Rows swapped in pairs by one turn or mirror: which row each one swaps with:
The rows were stretched afterwards, more along some directions than others.
Fusa: [-1.76  0.90 -0.95  1.40  3.62 -0.14 -1.20  0.45 -0.96  2.03 -2.66 -1.13
  1.76 -0.16  0.83 -2.83 -2.39]
lela: [ 2.24 -0.89  0.19  0.37 -1.01 -0.93 -2.66  2.41  1.03  0.16 -1.13  0.02
 -0.80 -2.87 -2.04  0.78 -0.60]
Gemod: [ 1.16  0.40  0.54 -1.12 -2.01 -0.78 -1.57  0.22 -0.32 -4.15  2.76  0.90
 -2.26  0.32 -2.53  2.40  3.08]
Bizi: [ 0.56  1.49 -1.45  1.14 -0.27  0.39  0.32  0.76  0.02 -0.39 -0.26  0.61
 -1.13  1.63  1.12  2.67  2.56]
Zug: [ 1.32  1.15 -2.45  0.82 -0.15  0.10 -3.78  1.96  2.19 -1.63 -1.14  1.72
  1.69  1.97 -2.26  1.57  1.30]
Tiv: [-0.56  1.75  0.23  0.13 -1.67 -0.22 -0.69  1.08 -0.45 -1.51  0.32 -0.24
  0.28  0.43 -1.35  1.34  4.19]
kipuv: [-1.55  0.07 -0.69  0.80  1.44 -0.63  1.44 -1.42 -2.61  2.23  0.27 -0.03
 -0.38  0.86  2.88 -0.29 -0.73]
Derer: [ 2.45 -1.30 -1.52  0.21  0.13  0.87 -0.83  0.83  1.06  0.07 -0.12  1.03
 -3.17 -1.40  0.32  2.64  0.26]
naka: [ 2.31  0.22 -0.88  0.80  0.00 -0.57 -3.35  2.28  1.84  1.05 -2.51  0.74
  1.29 -0.36 -1.71 -0.02 -0.46]
vibam: [ 1.73  2.28  1.49  0.23 -4.20 -1.42 -1.33  0.34 -1.99 -1.20  1.70  0.71
 -0.73  0.33  0.54 -0.10  1.09]
matot: [-1.07 -0.18  0.35 -0.52  1.93 -0.98  0.58 -0.91 -2.58  1.71 -1.19 -1.28
 -2.23 -0.74  1.44 -0.45  1.74]
gefi: [-0.24 -2.03 -1.37 -0.71  3.53 -0.73  0.11 -0.35 -0.66 -0.37 -0.29 -0.25
 -2.50 -0.63 -1.64  0.40 -0.85]
niret: [-2.59  0.88 -0.73  2.88  1.68 -2.25  0.05  1.09 -2.95 -0.68  0.93 -2.33
 -0.12  0.96 -1.33  0.45 -0.21]
kip: [ 1.38  1.31  0.38 -1.55 -1.37  0.31 -2.47  0.29  1.75  0.13 -1.49  2.76
  1.53 -0.57 -0.55 -1.46 -1.01]
sivek: [-1.18 -0.99 -2.11  2.05  0.87  0.11  1.55  0.63 -1.44 -0.26  1.63 -0.75
 -0.66  0.89 -0.15  3.12  1.84]
ruzu: [-2.44 -0.78 -2.37  1.25  3.93  0.66  0.63  0.34  0.69  0.10 -1.62 -0.49
  1.04  0.38 -0.24  1.24  0.39]
dap: [-1.64 -1.09 -0.13  0.63  0.37  0.23 -1.00  2.15  0.74 -0.68 -0.81  0.48
 -1.14 -1.62 -1.34 -0.26 -1.45]
fom: [-3.21 -0.62 -1.92  1.14  1.98  0.78  0.68  0.12 -1.49 -0.44 -0.34 -0.23
 -0.70  0.66  0.59  2.09  3.43]
sumik: [-0.77 -1.54 -0.26 -0.22  0.34 -0.20  0.20  2.15 -0.21 -0.32 -1.44  2.03
 -1.69 -2.11 -2.23  0.25  0.26]
lovu: [ 0.34  0.14  0.09  0.37 -0.08 -1.59 -2.56  1.44 -1.01 -1.78  1.29 -0.02
 -1.37 -0.99 -3.60  0.10 -0.67]
dunu: [ 2.73  0.27 -0.96  0.01 -1.20  1.67 -2.41  1.49  2.18  2.02 -1.04  0.55
  0.68 -1.51 -1.26  0.74 -0.04]
rof: [-0.10  2.61  1.59 -0.63 -1.55 -2.07 -2.42 -0.35 -0.63 -1.93  1.07  0.68
  0.30  1.57  0.76 -1.09 -0.70]
kul: [ 2.55  1.60  0.72  0.08 -2.76  0.60 -1.06  2.07  0.50  0.66 -1.57 -0.94
 -0.23 -1.01 -1.12 -0.24  4.61]
dimov: [ 0.23 -2.18 -2.80  0.08  3.68  0.81  0.07 -0.97  0.94 -0.78  0.48  0.72
 -1.00  0.39 -0.83  2.78  0.00]
fup: [ 1.61  3.08  1.46  0.28 -3.54 -0.13 -1.36  1.06 -2.15  1.68 -0.85 -0.74
 -0.37 -0.61  1.78 -1.32  3.32]
Kalag: [-1.41  0.55 -0.41 -0.15  1.12  0.02 -0.11  0.11 -1.05 -3.18  0.80 -0.67
 -2.07 -0.40 -0.57  0.85  0.88]
ser: [ 3.31  0.42  1.06 -1.89 -1.65 -1.57 -3.19  0.59  0.78 -2.94  1.09 -0.32
 -2.68 -1.00 -2.39  0.80  0.55]
Todu: [ 0.87  1.49 -0.90 -0.95  1.10 -0.07 -2.43 -0.21  1.90 -3.06  0.97 -0.09
  1.80  2.25 -2.57  0.63  0.80]
Fufuv: [-2.10 -1.37 -1.91  2.84 -0.29 -0.77  0.42  2.13 -2.39 -0.42  0.06 -0.38
 -1.72  0.25 -0.16  2.06  2.20]
pedi: [-1.77 -0.27 -1.38  1.74  3.06 -1.01 -0.02 -0.28 -1.98  1.72 -1.28  0.41
  0.12  1.22  1.90 -0.38 -0.56]
fati: [-0.37  1.09 -1.15  0.10 -0.36 -0.17 -1.24  1.26  1.44 -3.68  1.14  1.81
  0.27  2.41 -1.78  2.44  2.14]
nubid: [ 0.79  1.60 -1.64  0.16  2.56  0.27 -2.19 -0.31 -0.71  0.62 -0.70 -1.57
  0.35  0.68 -0.81  1.21  3.33]
vezop: [-1.78 -0.99  0.66  1.08  0.37 -1.41 -0.57  0.74 -2.19  2.05 -1.35 -0.65
 -0.76 -1.87  1.46 -1.21 -0.33]
Lav: [ 2.02  2.53  0.81  0.07 -2.84 -0.23 -1.36  0.56 -1.86  2.34 -0.73 -0.29
  0.86 -0.17  1.80 -2.44  3.50]
lanag: [-1.20 -0.86 -1.31  0.28  1.11  0.71  2.22 -0.43 -1.40 -0.61  1.06 -0.80
 -1.85  1.08  0.95  2.18  3.52]
Vire: [ 0.38  1.70 -1.54 -0.34  0.36  1.05 -3.12  0.14  1.99 -2.25  0.02  0.55
  2.16  1.16 -1.78  1.50  1.41]
vazan: [-0.91  0.82 -0.51  0.65  2.08 -0.59 -1.48  0.54 -0.33  0.96 -2.17 -0.05
  1.62  0.17  1.34 -3.54 -0.94]
Nonok: [ 1.09  1.58  1.17 -1.94  0.67 -1.33 -2.84 -0.83  0.69 -1.81 -0.35 -0.58
  0.17 -0.66 -1.44 -1.77 -2.25]
vap: [-1.01 -1.36  0.29  1.43 -1.92 -0.88  1.25  2.50 -2.13  0.26 -0.66  0.62
 -2.17 -1.77 -0.73  0.02  0.61]
sim: [-0.91 -0.97 -1.62  1.55  3.64  0.58  0.29  1.32  0.55  1.72 -2.88 -1.74
  1.18 -0.99 -1.47 -1.49 -0.48]

Gemod swaps with dimov
Vire swaps with fom
ruzu swaps with Tiv
dunu swaps with dap
rof swaps with kipuv
nubid swaps with Kalag

Rows swapped in pairs by one turn or mirror: which row each one swaps with:
The rows were stretched afterwards, more along some directions than others.
Lineg: [ 0.88 -1.55 -0.36 -0.02  1.85 -0.66 -0.60 -0.19  0.49 -1.26  1.68 -0.19
  0.54 -0.66  0.38 -1.13]
zeso: [ 2.02  1.78 -0.46  1.04 -0.77  0.20 -0.09  0.14 -0.10  1.37 -0.88  1.26
  1.30  1.66  0.45  0.79]
Bisi: [ 0.61 -2.05 -0.40  0.30  0.96 -0.79 -0.98 -0.55  0.20 -0.97  0.76 -0.37
  1.13 -0.89 -0.29  0.13]
Balol: [ 0.61 -0.67 -0.61  0.92  1.54  0.10 -1.40  0.99  1.34 -1.10 -0.21  0.97
  1.11 -0.49  1.92  1.34]
gir: [ 1.60 -0.23 -1.34  1.62  1.48  0.57  0.40 -2.46 -1.04 -0.24  0.64 -0.16
  1.47  1.44  0.09  0.56]
deden: [ 1.08  0.77  0.56  0.32 -0.35  0.40  0.44 -0.32 -0.12 -1.02 -0.98 -0.44
  1.32 -0.98 -0.34 -1.74]
san: [ 0.87  1.10 -1.93  0.30 -0.93  0.35  2.18 -0.63 -0.90  0.22 -0.57 -0.66
  2.25  1.04 -0.70 -1.08]
bov: [ 1.90 -0.68 -0.66  0.51  1.31  0.43 -2.74  0.59  0.30  0.72 -0.11  1.32
  1.14  0.06  1.02  1.67]
tif: [ 0.88 -0.24 -0.54  0.26 -0.68  0.01 -0.98  0.26  0.40 -1.62 -0.37 -0.53
  2.68 -1.10 -0.26 -0.75]
Bel: [ 0.67  1.49  0.20  0.67 -0.16  0.05  2.67 -1.60 -0.67 -1.63 -1.34 -0.07
  2.19  0.29  0.26 -0.76]
Pemum: [ 0.49  2.38 -1.65  1.36  0.84  0.18  0.96 -1.18  0.09  1.05 -0.24  1.26
  0.29  1.87  1.92 -0.23]
kurid: [ 1.13  0.58 -0.34  0.29  1.19  0.43  0.74  0.06  0.24 -1.73 -0.70  0.55
  1.93 -0.30  1.63  0.71]
pupuz: [ 1.48 -1.34  0.42  0.05  0.53 -0.60 -0.36 -0.90 -0.25 -0.97  0.43  0.33
  2.13 -0.64 -0.81  0.05]
Fuda: [ 2.48  1.56 -1.41  1.86  0.05  0.81 -0.95  0.37  0.21  1.01 -1.73  0.72
  2.41  0.93  1.08  0.45]
Bib: [ 1.85 -1.45  0.92  0.91  2.12  0.45 -2.37  0.98  1.26 -1.77  0.60  0.88
 -0.18 -0.94  1.93  0.52]
gafun: [ 2.12 -1.59  0.89  0.28  1.42 -0.22 -3.11 -0.10  0.55  1.10  0.68  0.58
 -1.30 -0.71 -0.32  0.94]
sut: [ 0.78  1.26 -1.34  1.89  1.96 -0.55  1.06  0.41  1.34 -1.08 -1.36 -0.13
  2.98  0.23  1.12 -0.22]
kazo: [ 0.98 -0.09 -1.20  0.87  0.45  0.19 -1.63  0.15  0.91 -0.02 -0.34  0.99
  1.22  0.70  0.73  0.93]
Loduf: [ 0.94 -0.20 -1.53  0.81  1.34 -0.59 -1.98  0.82  0.46  2.07 -1.19  0.77
  1.01  0.63  0.27  1.62]
Tanu: [ 1.87  1.48 -0.43  0.31 -0.41  0.65  0.57  1.03  0.60 -0.58  0.00  1.09
  1.93  0.86  1.18 -0.46]
pib: [-0.37  0.02  0.10  0.83  1.34  0.05  1.34 -1.34  0.93 -0.90  0.86  1.02
 -1.10  0.87  1.00  0.38]
binom: [ 1.95 -1.39  0.68  0.70  1.37 -0.93 -0.10 -1.49 -0.16 -0.16  0.32  0.71
  0.69  0.67 -0.30  0.75]
sab: [-0.67  0.61  0.64  0.49  0.50 -0.33  2.21 -0.10  1.35 -2.74  0.04 -0.16
  0.90 -1.10  0.75 -1.34]
Sakal: [ 1.12 -0.44 -0.56  0.35  1.59  0.52 -0.87  0.09  0.63 -0.84 -0.51  1.24
  1.17 -0.12  1.28  1.68]
zoven: [ 1.73 -1.48 -0.04 -0.11  0.46 -0.52 -2.11  0.34 -0.14 -0.39 -0.09 -0.45
  2.16 -1.58 -0.78 -0.16]
Sibab: [ 0.64  2.22 -1.27  1.15  0.64 -0.09  1.38 -1.44  0.19  1.66 -1.19  1.97
  0.97  1.96  1.59  0.39]
bupu: [ 0.69  2.25 -1.17  0.76  0.72 -0.53  1.31 -1.70 -0.53  1.60 -0.43  1.34
  0.65  2.17  0.37  0.33]
fope: [ 0.56  1.80 -1.09  0.62  0.80 -0.09  1.09 -0.61  0.48  1.55 -0.18  1.55
  0.63  1.89  0.71 -0.75]
Vub: [ 1.44 -0.28 -0.57  0.17 -0.63  0.31 -1.33  0.01 -1.25  0.09 -0.47 -0.66
  2.72 -1.00 -0.76  0.03]
luraf: [ 0.98 -0.89 -1.12  0.14 -0.41  1.20 -0.91  0.51 -0.46 -1.12  0.40 -0.41
  2.36 -1.03 -0.11 -0.51]
Baf: [ 0.83  1.23  0.22  1.44  0.24 -1.32  0.60 -0.32  0.75 -0.40 -1.42 -0.20
  1.19 -0.37  0.28 -1.65]
laro: [ 0.36  1.56 -0.58  1.15  1.21 -0.95  2.46 -1.55  0.37  0.60 -1.19  1.35
  0.92  2.28  0.72  0.29]
Vel: [ 0.49 -1.30 -0.18  0.78  1.17 -1.17  0.59 -2.33 -0.27 -0.27 -0.43  0.57
  1.63  0.63 -0.42  0.04]
Kap: [ 1.49  1.23 -2.80  0.82 -0.06 -0.16  0.53 -0.96 -0.64  1.57 -0.67 -0.48
  2.58  1.19 -0.38 -0.89]
sek: [ 1.47  1.64  0.89  0.92 -0.29 -0.18  0.39 -0.43 -0.38 -0.99 -1.76  0.02
  1.75 -0.61 -0.08 -0.42]
Sibam: [ 0.70  1.25  0.00  0.81 -0.15 -1.20  1.58 -1.09  0.26  0.10 -1.88  0.16
  2.06 -0.25 -0.12 -1.30]
dodu: [ 1.27  1.14 -1.09 -0.09 -1.06  0.42  0.35 -0.30 -0.85 -0.02 -1.03 -0.91
  1.30 -0.09 -0.47 -0.19]
gupe: [ 0.37  0.38 -0.51  1.66  0.26 -0.44  0.56  0.64  1.33 -1.12 -1.53  0.04
  3.16 -0.31 -0.03 -1.23]
roten: [-0.19  0.92 -0.85  0.94  1.48 -0.61  1.23  0.01  1.20 -1.20 -1.81  1.22
  2.95  0.10  1.81  0.11]
zigo: [ 1.39  0.78  0.37 -0.24  0.30  0.57 -1.09  1.07  0.55 -0.54  0.58  0.43
  1.49 -1.61  0.89 -0.59]
Mibe: [ 0.14  1.04 -0.24  1.15  1.36  0.13  1.91 -0.55  0.89 -2.29 -1.12  0.97
  3.16 -0.50  1.34 -0.24]
Tum: [-0.45  0.50 -3.22  0.69  0.84  0.95  1.29 -1.50 -0.31  0.11  0.07  0.08
  1.69  1.52  0.42 -0.27]
dizem: [ 0.09 -0.73 -0.90  0.98  2.16 -0.86  1.47 -2.59  0.20 -0.13  0.02  0.91
  1.00  1.13 -0.26  0.42]
fiki: [ 2.14 -0.97 -0.19 -0.18 -0.27  0.81 -0.73 -0.58 -0.60 -0.85  0.16 -0.59
 -0.14  0.03 -0.50  0.05]
fam: [ 0.40 -1.08 -1.97  0.53  1.23 -0.15 -1.31  1.12  1.07  0.77 -0.24  0.48
  0.82  0.31  0.16  0.58]
tevir: [ 1.36  1.45 -1.69  1.10 -0.24  1.02  0.95  0.21 -0.08  0.72 -1.39  0.67
  1.30  1.70  0.78  0.64]

san swaps with tevir
Fuda swaps with Kap
Baf swaps with Pemum
gir swaps with sut
gafun swaps with zigo
Balol swaps with Bisi
Loduf swaps with Vub

